128 stands for zero in the data rows.
One hidden rule gives every row of this table a label. Here are some rows, each with its label.
[130 122 138 162 132 148 112 124 133 132 122 151 133 120 129 144 141 121
 150 121 135  99 136 148 162 129 156] 4
[ 88  67 160  57 196  69 138 125 123 148 129 141 197 173 134 113 152  90
 181 110  82 151 107 172  66  81  78] 4
[ 90 105 191 131 150 132 103 142 101 125  82 115 105 132  91 113 189 184
 101 139 142 102 103 120 104 101 130] 1
[155 126  88 132 109 125 162 117 160 112 161 143 136 139 143 136  99 119
 124 119 119 125 139 146 124 151 121] 3
[ 98 115 144 104 166 147 137 122 110 134 135 119 147 136 139 107 115  85
 129 172  96 128 143 141 129  95 139] 4
[140 114  89 115 100 137 123 109 134 122 150  82  84 153 118 170 102 140
 130 133 160 145 107 104 109 134 104] 1
[138 115 135 131 115 150 109 119 142 117 119 137 135 118 123 123 144 142
 136 119 147 100 108 165 129 126 124] 3
[ 71 155 160 150 167 129 133 140  67 178 125 122 113 107 132 121 106  85
  99 161 103 126 151  55 152 140 148] 1
[152 119 131 124 124 138 114 128 140 108 153 127 141 128 141 136 129 126
 126 132 131 112 116 141 121 128 133] 3
[152 126  99 112  92 121 135 114 144 121 148 100  83 151 116 171  95 145
 121 119 163 146 125 108 104 145 103] 2
[131 121 136 128 133 146 121 129 117 123 129 117 119 123 135 132 121 120
 119 124 135 117 111 139 139 108 131] 1
[ 90 122 148 131 136 120 152 118 110 131 119 124 151 118 126  79 151 104
 130 167  84 133 138 146 116 111 127] 3
[126 200 168 117 167 141 202 189  79 163  27 136 129  62 141  60 106 104
 157  90 125 112 109  84 126  81 152] 2
[141 112 120  90 131 123 112 122 133 119 138  94 105 130 117 151 126 132
 123 128 151 137 103 120 107 103 101] 1
[152 113 125 110 123 132 122 129 142 121 141 123 116 135 137 146 126 127
 129 128 133 136 107 125 118 115 128] 1
[ 66 168 152 181 150 124 126 134  49 195 132 111 125 102 127 133 130  90
  95 163 114 108 161  52 168 157 139] 1
[132 130 137 135 132 147 106 120 118 113 123 133 133 123 136 118 134 125
 121 104 129 102 115 145 137 117 144] 4
[103  91 149 130 163 188  58 153 116 134  89 161 144 112 111 113 190 168
  96 142 136  57 116 172 157 128 198] 4
[124  67 108  85 149 172  70 114 158 116 178 131 149 101 132 152 150 142
 139  91 170  60  74 173 142 122 161] 4
[142 118 136  99 112 127 119 129 139 119 146 108 113 124 121 154 113 122
 126 121 139 147  88 115  97 109 115] 1
[146 127 116 169 132 145  94 129 145 115 118 162 141 128 138  99 138 155
 123 115 134  92 113 164 174 128 167] 3
[ 75 148 145 124 169 126 135 149  69 170 122 116 133 112 147 129 134  75
 135 158 103 156 142  73 154 118 148] 1
[ 68 178  98 184  78 152 104 102 105 162 175  41  99  78 119 110  91  97
  86 253 126 119 212 141 208 145 237] 3
[124 169 172 193 114  83 161 168 143 130  84 198 113 146 116  89 189 211
  95 129  55 173 186 115  84 179  88] 2
[ 88  87 164 127 161 167  74 137  90 131  79 126 129  97 116 130 191 165
 109 140 147  49 101 145 141 109 164] 4
[ 76 140 157 150 108 125 136 123 110 162 139 100 139  99 120  87 126 112
 112 207 100 121 195 137 138 138 155] 3
[159 121 100 110 109 130 118 118 138 147 151 110 109 146 106 162 111 132
 131 122 168 141 100 119 117 126 111] 1
[ 98 106 163  85 178  75 148 132 133 134 119 163 186 155 138 101 173 116
 165 117  67 158 130 159  57 105  92] 4
[145  80  93  95 103 150 111  95 127 106 168  42  75 147  96 199 108 125
 122 156 183 120 101 103 114 121 111] 1
[153 152  71 144 106 122 150 123 169 117 145 149 137 142 153 126  90 111
 113 125 112 136 147 131 129 159 118] 2
[140  97 131 112 122 146  97 122 146 114 127 117 113 128 114 163 128 138
 125 113 175 106  87 151 140 114 163] 4
[133 116 101  87 115 138 139 123 118 120 153  69  93 142 106 177  98 133
 128 139 170 136  98  96 104 126 104] 1
[102 212 153 246  81 157 160 153  99 109 115 152  65 102  96 106 126 223
   0 225  92 143 230  78 206 219 175] 2
[179 134 108 146 107 132 106 133 169 112 140 164 131 143 135 114 132 150
 140  90 137 107 116 174 152 155 144] 3
[ 97 136 149  68 190 154 166 159 112 166  77 108 141 140 139 130 117  68
 180 135 112 184 119 115 128  72 146] 1
[164 104 108 119  98 145  96 109 163 103 141 136 121 154 135 157 123 156
 127  99 169 102  99 168 128 143 136] 3
[ 72 145 111 137 170 129 111 143  66 174 132 115 146 118 136 150 148  59
 141 176 103 168 155  53 160 127 157] 1
[168 116 103 127  93 121 112 117 163 114 151 126 103 140 129 140 120 141
 133 111 165 115 113 136 118 140 123] 2
[109 112 162 118 166 102 156 118 119 120 121 146 161 129 132  75 162 122
 153 133  71 140 144 147  96 100 100] 3
[ 92 133 151 142 128 107 155 128 108 134 121 137 157 131 126  84 140 126
 138 164  85 126 154 142 126 121 105] 3
[127 117 134  96 133 118 124 132 125 123 131  93 123 112 119 144 148 141
 126 130 151 129 106 126 108  97 126] 1
[ 53 176 141 206 139 118 102 113  20 190 156 108 141 101 127 144 138  73
  83 169 116 121 178  25 175 175 157] 1
[ 90 122 145 110 159 121 143 117 113 143 138 115 158 127 140  87 142  94
 144 154  82 146 150 152 128 101 125] 4
[ 80  94 170  94 165  97 152 127 116 130 119 133 176 133 138  81 133 120
 165 130  75 156 134 159  93  98  95] 3
[141  99 114 124 142 156  81 122 152 108 111 155 167 128 156 112 173 144
 134  65 129  69  97 184 180 143 165] 4
[ 92 146 165 126 173 138 153 135  71 163 103 111 135  99 131 109 130  87
 132 152  96 136 131  76 137 108 145] 1
[146 127  91 106  79 112 158 105 154 110 153 104  80 153 114 168  82 143
 128 128 156 174 141  98  89 152  54] 2
[149 132 114 133 120 136 123 124 142 118 155 131 123 121 141 135 113 116
 121 127 126 136 114 135 120 132 137] 3
[ 72 155 148 155 160 131 131 142  60 172 127 113 132 109 131 128 140  86
 110 154 101 140 157  57 150 134 129] 1
[106  95 146 123 166 148  76 137  95 132  96 138 138  85 141 125 169 137
 112  99 158  31  81 147 146 127 160] 4
[149 126 114 122 127 144 125 121 143 115 145 127 119 136 137 153 100 120
 120 125 126 130 109 120 117 126 123] 1
[140 100 124  98 119 141 101 113 134 115 146  82 100 142 117 166 119 138
 118 130 168 120  87 123 127 105 129] 1
[108 125 145 120 160 115 140 114 110 121 119 127 151 134 138  86 147 118
 141 136  75 138 141 145  96  96 109] 3
[106 112 168 113 160  93 153 120 124 124 124 136 165 124 134  72 162 113
 155 136  67 151 152 151  92  97  95] 3
[150 127 117 129 120 134 121 135 140 114 151 127 115 136 134 134 115 122
 127 123 138 129 112 143 129 134 142] 3
[ 90 134 130  98 174 131 139 134  91 170 108  95 142 123 120 134 133  75
 162 157 107 176 133  96 137  96 152] 1
[139 118 133 143 127 146  99 125 136 111 119 144 136 116 130 118 141 131
 120 115 135  99 111 157 153 120 146] 3
[163 119  93 125 101 116 114 111 136 121 146 120 104 146 122 160 108 143
 126 113 160 124 116 126 107 148  93] 2
[ 65 148 111 180 138 115  93 126  45 190 150 109 154 105 123 168 138  60
 104 172 110 144 172  24 169 174 160] 1
[135 116 105 104  96 129 110  92 140 131 162  78  92 148 111 187  94 146
 132 135 173 150 115  98 102 143  86] 1
[144 100 101 123  99 117 113  94 148 110 186 117  97 143 124 170 103 144
 133 120 164 113 116 130 102 142  88] 2
[ 68  27 125  73 155 222  56  96  72 110 140  24  78  89  86 196 194 118
 127 168 189  90  50 122 115  69 138] 4
[ 88  73 164  49 193  81 142 125 128 153 130 135 192 169 135 108 140  89
 194 113  90 162 111 172  79  81  75] 4
[157  94  91 108  87 132 114 106 154 112 164  92  92 159 112 168 115 144
 128 114 176 123 122 127 127 143 111] 2
[235 255  80 247   0   0 243 111 239  66 148 184 125 189 108 175  16 226
  68  18 160 202 200  96 142 255  37] 2
[149  98 110 107 108 127 113 117 152  97 154 101  96 137 119 176 130 142
 137 124 165 121  89 135 105 116 123] 2
[143 138  85 126  98 113 151 120 156 131 151 115 118 149 144 161  89 132
 132 123 117 156 147 126 100 156  98] 2
[172 162  68 144  69  76 164 142 182 119 160 140 121 154 137 149  72 150
 122  96 139 159 156 113 112 195  69] 2
[127 136 100 150 116 151 111 122 144 134 132 143 129 114 128 106 124 121
 112 182 124  91 159 180 168 144 190] 3
[146 127 108 118 113 134 137 122 150 115 154 105 112 143 145 146 111 122
 135 128 137 157 125 116  93 124 100] 2
[136 156 164  65 175 170 187 181 134 155  50 131 117 103 132 116 105  53
 176 113 125 183 104 122 103  51 158] 1
[107 133 166 129 165 125 164 160  96 122  77 163 154  89 142  74 134 116
 130 125  96 120 152  88 120 103 126] 1
[138  90 118  91 120 136  98 113 134 115 142  91 108 128 117 168 137 130
 120 125 174 115  98 130 129 114 127] 1
[147 125  87 114 107 106 144 115 156 126 158 116 104 145 130 151  89 123
 134 123 129 165 119 120  96 148  87] 2
[150 116  99 119 106 136 120 110 150 117 158 100  91 145 117 161 110 136
 128 116 176 123 101 127 130 119 142] 2
[172 139  69 145  66  99 154  99 170 110 165 128  87 160 114 174  71 170
 112  99 166 153 152  94 126 183  78] 2
[146 110  77 110  94 121 124 101 181 108 174 102 101 147 109 176  87 144
 115 130 159 149 124 128 102 126  67] 2
[ 86 149 150 163 110 120 132 129 104 142 129 140 139 102 123  92 135 137
  96 190 101 121 200 130 146 147 146] 3
[148 131 122 142 128 152 110 126 136 117 143 145 126 122 134 131 119 129
 131 122 139 114 131 149 141 106 136] 3
[105 154 177 112 177 140 167 161  91 154  72 128 144 117 132 104 143 101
 145 135 105 143 130 100 118  94 144] 1
[112 119 155 127 157  83 160 129 128 136 104 146 164 141 132  79 179 134
 161 126  63 150 150 143  72 103  90] 3
[175 118 100 125 102 116 118 101 153 124 140 113  99 149 134 153 123 142
 133 120 201 127 106 136 124 135 122] 2
[142 110 137  93 137 105 144 118 139 110 145 111 116 135 128 132 135 127
 142 118 103 153 104 110  76 111  90] 1
[175 180  68 159  59  51 185 109 186 105 157 150 108 161 127 154  53 152
 118 101 149 166 130 110 121 199  72] 2
Here are more rows. What is the label of each one?
[120 122 131 122 139 138 118 133 116 107 116 116 122 122 123 122 135 138
 127 123 139 117 102 129 118 111 125] -> 1
[106 131 150  92 171 150 163 157  96 168  79 102 139 132 131 125 127  64
 150 113 112 171 120  87 138  80 154] -> 1
[114  99 150 114 114 135 101 131 131 114 119 112 145 107 110 139 155 146
 123 123 150 115 105 142 114 102 132] -> 4
[166 127 126 146 131 140 113 120 147 107 138 153 127 118 133 124 123 115
 129 120 145 111 109 153 151 130 152] -> 3
[165 150  87 170 140 128  91 122 168 138 152 196 174 141 152  99 121 112
 123 100 114 116 145 166 199 168 191] -> 4
[129  88 121 111 143 164  77 122 133 110 114 139 172 115 125 128 165 158
 128 100 152  68  88 185 156 116 158] -> 4
[ 64 126  98 135 169 128  97 143  76 173 139  96 146 117 122 148 144  34
 152 184  98 182 162  58 160 137 164] -> 1
[ 97 147 161 161 113 120 148 127 106 136 109 142 141 109 120  89 149 155
 100 174  92 138 197 133 125 146 121] -> 3
[149 113 122 134 113 133 105 107 145 111 140 138 127 121 132 131 136 138
 132 121 146 114 106 156 125 124 141] -> 3
[151 125 134 143 121 139 106 124 129 115 127 134 131 111 134 122 138 125
 131 113 139 104 103 151 135 125 129] -> 3
[118 116 159 151 130 155  85 125 121 118 110 154 135 128 126 110 158 132
 110 128 141  73 115 158 160 133 170] -> 4
[139 134 116 103 130 118 139 140 140 125 129 111 118 131 128 137 116 121
 134 139 125 151 121 118 101 114 110] -> 2
[143 129  91 105  98 117 154 119 155 109 156 106 111 159 124 161  81 113
 128 123 124 183 140  98  78 139  86] -> 2
[152 114 106 141 128 158  88 126 167 105 131 157 139 135 151 115 149 153
 135  79 136  99  92 186 160 149 156] -> 3
[129  90 133 112 127 157  89 127 123 107 118 128 151 117 131 142 136 136
 123 108 169  85  98 166 138 117 149] -> 4
[132  68 107  90 147 156  67 115 141 111 119 140 149 136 138 149 162 150
 148  90 163  67  70 185 142 110 153] -> 4
[180 174  61 163  60  62 176 121 177 105 164 161 135 161 130 132  52 149
 121  90 119 164 174 111 128 199  72] -> 2
[122 126 113 134 132 156 113 115 139 121 134 143 133 115 140 123 130 115
 120 117 139 120 109 134 143 129 141] -> 4
[144 118 104 129 130 138 127 129 140 120 143 132 129 137 141 128 117 109
 121 127 135 124 113 120 138 136 124] -> 1
[127  94 115  98 115 144 107 106 136 113 161  93  98 146 112 175 118 138
 118 126 163 108  87 123 119 120 123] -> 1
[152 126 112 133 126 136 120 121 136 120 147 125 119 133 142 137 127 120
 127 118 130 117 113 137 133 129 126] -> 1
[101 154 164  87 172 150 181 173  97 154  66 125 135 109 133  97 122 105
 166  99 117 151 103 108 126  65 145] -> 1
[150 126 118 137 130 147 111 129 136 106 145 130 130 137 140 128 120 119
 121 127 139 113 111 141 142 125 136] -> 4
[157 116 122 136 123 136 117 128 146 116 142 158 132 131 135 123 131 120
 140 113 127 118 115 159 134 121 139] -> 3
[142 123 132 126 130 142 111 136 130 124 138 138 117 128 126 128 132 133
 129 117 137 115 117 147 137 129 129] -> 4
[119 148 175 178 107 100 149 145 123 128  86 177 124 125 108 100 165 195
  98 153  89 154 185 110 118 162 120] -> 2
[117 134 156 141 139  90 148 137 124 128 103 170 144 139 130  93 177 164
 138 141  54 148 179 127  80 128  84] -> 3
